In the rows, 128 means zero.
One turn sends every row of this set to another row. A few are shown first. Where does it send the rows asked after them?
Q924: [118 118 173  99 134 136 115 114 129 122 126 105 136 145 128 140]
Q920: [127 155 135 136 140 122 126  80 116 144 154 118 133 119 119 122]
Q83: [167 130 122 126 160 113  96 128 121 117 145 131 102 115 140 149]
Q380: [129 116 104 106 166 154 123 117 119 134 141 115 143 154 110 116]
Q266: [157 143 114 131 134 126 100 119 111 106 143 135 148 126 154 119]
Q598: [143 138 118 109 156 138 124 134 104 110 183 137 137 117 140 136]
Q223: [136 169 122 123 164 125 117 110 112 120 142 109 128 105 137 145]
Q534: [123 132  83 135 145 133 118 136 143 132 155 100 128 136 106 161]
Q813: [132 123 130 120 154 125 130  92 109 141 186 134 139 123 117 130]
Q475: [151 110 122 129 150 112 122  94 129 138 166 140 104 122 118 156]
Q835: [140  99  85 124 167 119 110 115 136 131 136 112 139 136 119 139]
Q65: [116 116 149 117 113 121 109 140 147 111 164 109 136 137 124 168]
Q162: [126  81 135 126 130 132 119 135 103 118 138 119 124 108 125 113]
Q997: [105 119 144 126 129 148 138 137 103 122 140  99 111 108 112 130]
Q5: [123 120 170 120 119 125  94 135 141 121 143 103 128 142 128 142]
Q423: [117 101 123 128 137 131 134 126 113 116 112 101 103 107 118 151]
Q322: [148 140 121 149 105 123 110  90 128 129 149 134 133 139 128 125]
Q632: [122 104 135 150 120 116 109 135 118 119 131  97 122  95 124 127]
Q373: [113 104 140 111 138 108 123 123 146 117 148 103 142 126 132 176]
Q465: [114 103 114 132 108 140 137 143 109 102 144 115 133 114 121 138]
Q295: [134 138 125 127 160 145  95 123 130 145 129 100 116 143 109 114]
Q299: [146 134 114 134 113 136 129  99 132 126 160 144 105 147 114 157]
Q502: [116  96 150 101 144 121 122 111 129 115 139 110 155 139 138 148]
Q620: [147 162 111 118 136 149 128 127 112 104 144 135 115 140 133 154]
Q501: [137 129 107 145 132 139  89 146 140 137 165 112 133 147 110 118]

Q924 -> Q5
Q620 -> Q83
Q162 -> Q997
And these:
Q813 -> Q920
Q501 -> Q534

One turn sends every row of this set to another row. A few are shown first. Where does it send the rows asked after them?
Q884: [137 152 127 149 117 121 117 155 105  88 139  97 120 100 122 141 140 134
 123 140 113 117]
Q118: [128 151 140 160 138 125 110 152 129 110 135 106 134 104 113 139 148 150
  96 156 119 134]
Q748: [120  98 128 117  91 146 128 137 126 118 161 113 138 147 136 105 119 111
 163 149 105 128]
Q916: [131 143 108 137 112 125 122 166 117  94 132  96 111 104 114 119 117 103
 123 132 127 118]
Q34: [128 121 158 131 124 146 114 114 150 115 150 126 144 164 127 128 130 142
 154 182 130 146]
Q40: [130 113 148 134 115 140 126 117 139 102 165 114 150 157 142 114 130 137
 164 165 112 134]
Q533: [129 140 107 139 107 122 127 173 115  99 134  94 111 106 123 126 117 105
 126 128 134 120]
Q704: [133 140 115 132 105 127 123 175 144 121 115 111 115 105 107 123 118 109
 105 143 146 125]
Q425: [124 124 163 146 123 150 117 120 148 118 150 136 151 158 127 130 134 141
 155 167 114 147]
Q95: [120 111 146 143 110 147 125 123 130 102 161 119 156 149 145 114 133 130
 161 152  94 134]
Q763: [105 100 124 119  87 150 121 135 125 106 150 113 142 150 143 103 122 108
 154 149 108 132]
Q669: [126 151 137 164 137 123 113 156 122 109 139 104 134 108 121 148 147 151
 103 152 125 136]
Q58: [119  98 129 116  94 142 127 129 135 104 159 106 145 154 147 102 123 119
 158 159 117 128]
Q839: [108  95 128 104  83 151 117 144 138 137 142 122 132 153 125 110 117 111
 144 163 128 139]
Q930: [128 148 122 158 130 120 119 156 103  90 148  93 124 105 127 138 135 129
 124 135 117 125]
Q438: [113 111 145 112 106 150 108 125 151 126 138 125 135 166 121 123 124 128
 142 185 147 149]
Q771: [128 138 117 134 102 126 125 182 141 126 117 109 116 108 112 132 119 112
 106 142 156 128]
Q543: [102 105 128 107  85 157 110 139 138 125 129 126 132 159 124 112 116 105
 143 164 136 145]
Q700: [134 156 143 153 124 123 111 153 118 105 132 107 126 102 116 150 151 155
 106 156 123 128]
Q974: [112 119 152 124 107 157 109 130 153 132 128 141 138 161 115 130 122 126
 143 175 140 154]
Q955: [135 143 121 125  92 123 121 176 135 119 112 110 113 102 110 135 127 121
 106 145 146 121]
Q611: [109 109 147 116 104 155 105 133 144 146 139 135 135 161 114 128 128 130
 138 180 135 153]
Q708: [130 114 147 138 117 143 123 122 126 111 169 119 145 150 135 119 129 132
 171 155  97 134]
Q756: [137 145 115 132  96 121 126 170 113  97 128  98 111  99 119 129 124 115
 124 134 128 112]
Q267: [129 148 122 157 132 122 114 150 105  87 145  93 124 103 119 130 136 128
 116 139 109 124]
Q49: [123 121 160 136 124 149 110 120 136 129 156 133 143 159 119 134 133 143
 155 176 115 151]
Q843: [131 146 134 146 120 128 116 167 151 131 116 117 128 106 105 137 136 138
  89 157 141 134]
Q828: [133 149 139 139 109 126 113 167 138 125 115 116 123 103 108 149 141 145
  97 160 142 129]
Q160: [108  97 128 103  88 150 116 133 141 118 142 111 135 161 134 106 119 114
 142 172 139 139]
Q368: [125 144 134 150 121 126 116 170 145 132 120 115 129 110 112 146 139 141
  94 155 150 138]

Q843 -> Q118
Q368 -> Q669
Q884 -> Q756
And these:
Q974 -> Q425
Q49 -> Q708
Q438 -> Q34

